In the data rows, 128 means zero.
Some points:
[134  84 131 124 129 156  96 148 121 116 139  94 156 127  79  87 100 139 122 156 146  92 139 138 132 156 156 124 105 156 138 150]
[147 120 109  98 144 119  84 107 110 119  94 147 130 156 156 106  96 102 105  89 138 155 156 156 148 140 150 137 156  89 156 112]
[101 127 156 101 104 156 139 156 146 156 105  73 117  94 103 118 139  93 121 138 106 156 101  98 144 156 124 140 105 121 108  84]
[ 73  85 124 153 117 156 146 116 138 140  97  80 156 155 119 156 115 154 149 101 119 145 112 148 114 156 128 117 117 128 156 131]
[129 128 106 100 129  95 156 153 156  93 108 139 145 156 124  89 152 134 137 117 154 139 121  90 156 127 156 135 156  83 115 118]
[141 152 153 156 116 101 122 133 156 111 106 150 145 149 140 126  97  84 156 137 156  80  92 111  96 147 156  96  81 156  96 142]
[156  96 107 105 141  83 156 113 104 150 156 136 137 156 156 156 142 102 153 113 114 117 108 144 104 156 149 143 112 117 153 111]
[156  93 156 145  95 114  87 156 102 115 121 140  92 156 143 118 121 156  92 138 109 153 148  95  90 113 148 130 101 116 156 151]
[140  87 112 102  96 156  79 103 102 100 128 126  92 107 125 133 144  84 156 148  86 156 117  96 151 127 143 112 106 128 156 153]
[121 109  95 151 111 101 156 124 156 128  94 117 132  81 152 123 133  94 123 102 109  96  79 143 125 156 147  86 156 144 149 156]
[123 156 131 156 146 140 155 138 102 111 103 130  83 128 106 112 103 127 108 145 101 120 141 134 114 121  88 119 126 156  90 129]
[ 80 156 107 138 123 132 127  99 156 124 133 123 100 156 121 151 154  87 116 123 123 137 155 110  94 115  91 129 138 131 156 121]
[124  84 156 124 124 148 122 117 156  96 123 150 138  80 156 105 129 103  83  96 145 132  85 113 131  77 128 103 136 149 128 148]
[122  79 128 127 126  97 156 155 109  91 108 156 105  96 156 107 126 156 110 106  88 126 145  97 143  86 131  99  99 143 112  81]
[156  94 156 156 109 126 107 114 113 119 128 131  97 135 153 156 102 146 106 118  96 155 156  83  98 131 148 153  96  91 123 131]
[132 147 111 126 156 134 133 130 156 156 103 119 156 123 101  84 114 141 124 144 122 130 120 116 135  93 155 156 138 137 138 153]
[104 109  95  73 120 137 104  82 147  96 125 132 143 156 131 100 128 137  93 140 156 130 156 112 134 142 116  85 121 156 137  82]
[115 105  94 156 133  75 110  75  91 156 140 113 147 109 156 152 156 113 147  97 114  96 116 151 142 131 123 137 102 116  94 139]
[141 156 118 120 130  74 144 156  95 128 110 121 120 156 139 134  91 119 100 135  94 142 126 124  85 144  94 151 138 110 137 148]
[136 105 156 106 104  99 150 155 156 106 142 107 156 137  87 151 152 102 156 128 139 111 140 106 104 147 137 144 156 100 100 156]
[112 107 137 156 116 156 156 128 120 156 108 110  91  90 121 156 114 146  99  83 156  84 104 134 125  92 156 113 115  98 141  98]
[140 156 118 130 144  94 144 156  94 122 111 127 106 156 119 156  88 132  76 144  89 130 123 134  94 137  91 143 134 143 102 153]
[145 108 132  88 128 129 131  97 105  90 137  76 112 149 156  90 128 117 120 156 156 143 143 141 156 102 120 102  86 150 156  79]
[ 79  95 156 146  94 116  92  91  89 156 156 140  91 103  90 153 100 116 101 119 124  91  91  99  98 113 156 112 110 156 111 133]
[132 156 156  90 109  89 109 111  94 131 105 128 140 126 125 145 100 156 144 156  96 138 117 156 123 125  88  87 113 156  93 105]
[151 144 155 117 111 145 132 156 118 116 156 104 147  86 131  96 100 139 156  99 156 101 118 129 133  79 132  96 154 119  98 120]
[145 153 128 117 118 156 128 156 100 105 146 121 154  97 110  99  89 139 156 116 156  97  87 131 127  79 121  92 156 111 117 116]
[156 146  93  95 112 117 156 105 156  90 125  99 156 112 113 116 127 114 141 108 156 140 128 128 156 113 156 151 156  95 113 146]
[140 139 156 156  93 132 156 156 156 147 122  92 104 156 110 147 156  83 112 156 123 135 149  98 100 100  92 126 122 134 101 156]
[ 95 115 115 147 143 156 156  86 124 134 101 118 153 107 111 125 116 142 130  93 133 144  83 156 121 156 110 128 116  98 134 117]
[131 128 153 125  92 156 118 133 151 156 138 115 113 132  89 108 114  97 134 113 115 156 104 122 156 119  93 131  83  95 105 148]
[135  83 135 127 103  86 112 146 151 101 100  82 156 119 103  96 138 151 156 156 139  96 104 156 122 156 145 140 111 156 156  98]
[121 102 116 118 156 130 156 144 156  87 156  98 148 145 156  97 106 156  87 155 156 127 156  88 118  88 144 107 106 119 108 149]
[ 99 109  97 144 134 119 112  85  97 156 135 121 156 126 138 139 130 128 141  80 133  78 126 133 150 155 152 130 130 116 136 156]
[154 114 106  96 124 154  86 115 145 135 120 153  98 156  80 140 146 156 152  98 138 152 130 146 122 156  91 114 152 110 128 146]
[108 135 156 145 119 155 156 151  91 114 156 139 106 112 121 108 112 124 127  95 105 156 156 154  99 127  90 154 156 109 144 141]
[ 85 154 134 139 140 137 121 104 149 103 151 127  80  90  83  88 128  95 140 104 133 156  74 125 147 120 116 108 148  85 107 110]
[110 126 104  84 156 133 108  84 153  93 102 146 143  97 134 123 131 150  87 156 153 114 120 156 115 156  98 156 156 146 156 127]
[156 138  92 108 136 152 156 156 148 123 120  73  76 152 156 104  97 156 122 156 129  83  86  83 135 141 143  87 100 156 156 148]
[ 83 107  93 133 144 142 103 138  97 156 133 106 156  83 117 144 144 124 128  98 133  85 109 132 140 137 149 153 128 145  84 155]
[128 156 106 156 135  87 116 138 132 101 146 150 156  84 127  94 156 156 156  88 156 156  85 122 115  81 103 147  95 155 156 156]
[147 148 113 156 119 147 111 125  94  86  93  92  76 145 135 123  90 102 156 108 140 100 141  92 130 119 104 127 133 135 135  85]
[ 95  99 156 125 103  74 122  90 112 151 142 147 156 146 156 105 146  82 134 133  90 155  75 156 143 147 153 116 112 156 128  92]
[144  98 148 141  92 156 156 156 114  95 113 144 120 156 156 152 156 151 156 156 146 156 138 126 144 117 114 113 156 120  96 142]
[137  89 102  99 102 127 106 143  98  87 104 149 101 101 118  86 156 115 145 149  93 156 156  85 156 125 125  88 108 134 106 156]
[156 124 111 135 131 109 102 104 156 156 156 156 156 156 156 136 134 156  80 156  95 109 100 103  86 130 120  96 107 156 118 100]
[156 156 105 156 123 156 104  89  98 151 124 156 156 105  84 123 101 156 100 126 124 115 153 133  92 141 105 126  90  94 131  81]
[ 96 125 137  97  94 149 143 150  92 116  99 135  85 146 136 140 134 156 156  96  92 156 109 154 112  95 149 107 120 156 156  81]
[132 156 115 103 136  85 143 156 107 111 108 144 123 135 140 154  98 121  92 154  98 139 110 107  91 127  93 152 126  99 110 154]
[129 122 139 156 121  84 117 135 133 156 110 151 147 147  85 103 126 156 152 100 139 143 128 148 122  91 156 152 145 139  98 127]
[152 144 145 143 119  93 156 156 110 156  99 112  92 118 135 156 137 116  85 109 156 109 125 104 151  97  95 110 156  95 149  76]
[149 146 156 118 156 148 107 141 133 156 120 132 134  95 144 122 156 120 124 110 156  78 156  98 116 140 103  98 100 120  86 152]
[156  86 115  86 156 156 156  87 156 156 156 149 144 156 111 153 126  82 120  82 125 145 138 153 112 123 136 156 152  95 103 103]
[122 118  95  91  93 156 122 156 156 133  91 112  94 106 156 156 156 156  73 100  95 156  84 126 115 126 123  85 156 147  88 141]
[103 126 110 103 115 156 122  88 152  92 114 155 123 139 127 109 150 119  90 139 156 142 156 102 147 156 122  98 131 139 120  91]
[134 156 114 133 122  88 156 150  92 112 116 141 109 150 144 131  91 105  82 137  91 141 104 112  95 130  93 155 125 102 156 149]
[151 119  90 156 100 106 130  88 141  84 132 156  85 156 154 155 115 106 142 133 100 116 144 104  99 141 107  96 140 128 156 156]
[148 131 128 132 137 104 145 123 117 114 152 110  85  87  99 115 115  95 113 156 127 102 148 128 156 141 105 109 105 156 156 133]
[127 138 156 136 130 107 135 156 111 149 156  85 124 118 151 151 143 103 145 109  87 133 137 115  87  81 110 136 156  88  92 156]
[ 81 147 110 156 101 139 154  88 120 112 125 116  96 122 115 149 108 101  79 155  91 116  87  87 111 105 106 132 115 102 154  94]
[156 121 140 141 134 156 121 125 139 150 151 156 127  96 103 156 156 122  82 147 146 111 120 112 133 156 128  97  96  89 156 146]
[127  99 108 156 112 132  97  83 121 120 132 126 127 156 156 129 115 111 109 106 119 156  92 112 112 156 151 135 109 103 130 152]
[156 121 136 140 156  76  87  98 156 132 136 133 154 105 111 156 132  82 139 140  86  86 133 156 134 124 118  89 156 144 156 106]
[106 118 110 113 109 111 122  95 130 126 105 105 155 156 136 156 114  98 156 126 128 150 132  97 111 155 103 102  91  89 105 156]
[111 153 143  99 136 156 156 149 105 156 156 150 128 140 113 150 156 130 126  93 156  76 121 156 146 135 156 100  90 103  98 117]
[ 84 115  97 108 139 129 139 129  96 149 123 107 140 137 141 129  86 142 156  95  92 122 120 150 106 156 105 123 118 111 149 151]
[106 138 154 134 121 156 153 156 148 148  99 130 134  86  80 156 156 156 138 156 102 106 149 133  84 156 146 120 144 126 138 156]
[156 120 145  91 156 138 124 120  88 140 148 151 124 123  74 122 106  96  90 117 156 152 156 156  94 114 102 145 156 135 156 118]
[100 145 116 118  93 149  79 153 115  96 116 148 135 156 123 105 153 136 151 156 156 133 128 144 156 106 122 138 156 121 123 109]
[ 75 131 125 156  92 105  83 110 135 108 121 156 126 129 140 156 140  90 153 143 156 156  95 144 156 150 111 149 130 122 119  83]
[156 106 133 116 114  90  92 125  93 102  97 106  90 129  90  78 123 108 155  95  86  91 130 156 129 102 110 137 137 120 105 124]
[140 107  91  93 106 154 156 118 146 137 130 108 106 149 151  83 100 136 133 156 101  86 120 126 141 140 120  96  98 140 115 140]
[133 156 154 117  98 155 108 152 107 131 102 156  87 147 137 115 136 156 156 156 107 151 148 156 154  97  87 121  89 156 143 116]
[142 156 116 118 156 137 121 122 156 156  96 139 153 101 112  96 111 156 109 139 125 140 102  98 139 101 152 156 143 147  96 155]
[125 153 119 141 152 156 138 145 153 156  98 120 156 131 107  85 119 132 119 150 124 137 107 119 141  95 152 156 135 151 151 138]
[156  96 115  95 144 150 142 122 105 104 138  91 128  97 101  94 131 156 125  94 112  96 143 156 122 156 142 119 101 118  73 107]
[126 111 132 150 141 119 132  84  95 149 156 145 156 104 139 128 138  87 123 137  89 142 136 151  86 142 141 148 129 100 129  82]
[121  93  93 113 125 109 156 156 142  96 114  73  82 121 156 156 153 142 156  84 101 111 119 139 119 156 156 141 152 156 156 102]
[133 130  93 107 133  80 147 121 142  88 127 137 131 156 136  89 129 150 119 105 156 153 151 112 156 120 136 138 156  99 144 126]
[ 77 139 106 156  95 132 118  89 156 104  97 156 117 132 130 156 153 107 127 142 138 151 136 154 156 142 134 148 130 116  97  86]
[156 154 112 104 154 129 127 156 110 145  88 150  80 156 105 105  89 144 113 137 156 156 156 156 144 151 147 134 102 101  99 153]
[156 139 156 133 156 156  98 100 143 156 117 156 105 117 113 156 156 136 111 117 156  90 156  86 121 151 109  93  96 100 107 138]
[ 73 156  98 117 120 156  99  87 130 133 119 148 115  94  74  87 104 111 156 118 115 129 152  88 129 156 124 150 156 147 131  93]
[113 156 153 120  93  96 139 156 119 139 127 134 149 128 156 104 156 155 156 132 120  99 105 156 114 105  95 126 156 140 142 156]
[ 98 126 151 110 132 123  85 152 109  88 109 125 137  92 135 144 147 118 156 107 153 156 156 126  88 156 146 154 133 111 156 114]
[111 123 156 110 156  81 156  94 102 118 156 156 155  98 112 156 153 156 156  86  90 125 156 156 104 103 140 156 135  83 115 120]
There is one direction along which these points spread out most. Take the direction at right angles to it along which they spread out most. Go by this last direction. For each point below, how far along it does it lie, from 0 to 99? The average is 50, and the first point in the table lies past the average. One standard deviation of the points above along it is 16.
[106  82 145 140 144 100 156 156 107  96 134 156  95  91 151 146 120 156 102 133 105 130 140 103 156 118 146  93 107 124 156 105] 44
[ 83 115 125  90  98  73 130 156 107 156 156 119 156 146 124 156 108 120 153 156 124 156 140 108 111 104 132 143 151 136 142 156] 35
[ 77 104 156  86 103 147 120  93 156  96 125 156 156  79  97 148 156 134 156 112 125 156 131 128 105 130  88 103 156 156 149 122] 62
[134 149 102 112 112  92 146 124 133  96 112  85 108 132 156 156  88 116 122 116 100  73 156  94 108 108  96 108 136  87 119  79] 31
[156 129 114 156 101 156  82  87 127 130 156  73 148  93  91 154  83 127 113 125 151  98 142 102 156  92 156 120 114 140 103 109] 69
[156 116 104 150 156 156 116 156  88 124 112  92 146 114 125  77 155  99 137 156 124 155 156 131 130 156 152 147 106 136  87 105] 64
[ 93 102 117 150 122 136  83 110 106 112  93 142 146 107 141 156  85  82 156 133 147 134 156  97 121 117 131 154 110 130 102 156] 45
[129 140 107 136 156 135 149 120 156 156 110 114 156 131 101  78 115 138 110 134 129 137 134 116 146  87 149 156 128 138 132 150] 69
[127 140 107  82 156 134 102 141 135 133 156  95 110 156 152 156 117 116 103 154 116 111  82 156 115 142  93 102 156 154 156  86] 45
[135  85 102  94 156 143 156 111 103 140 111  93 119 156 155 147 101 156 113 135 135  80 141 156  88 100  95  97  96 135 152 140] 43
[143 144 141 156 156 142  94 156 101 156 156 143 101  92 156 133 112 156 140 106 108 156 112 114 155  85 120 156 130 135 119 140] 44
[ 96 147 151 156  89 123 106 138 155 114 130 128 136 156 142 106 151 102 156 135 145  74 106 156 155 128 119 113  73  95  84 102] 63
[123 155 104 153 156 156 145 140 154 156 114 118 156 144 120  96 112 137 110 133 135 142 118 105 146  87 152 156 140 154 124 132] 67
[140 141 138 156 100 130  89 142 156 156 154 131 138 138 106 121 133 122 120 119 139 145  87 120 154 120 126 132  85 101  97 145] 55
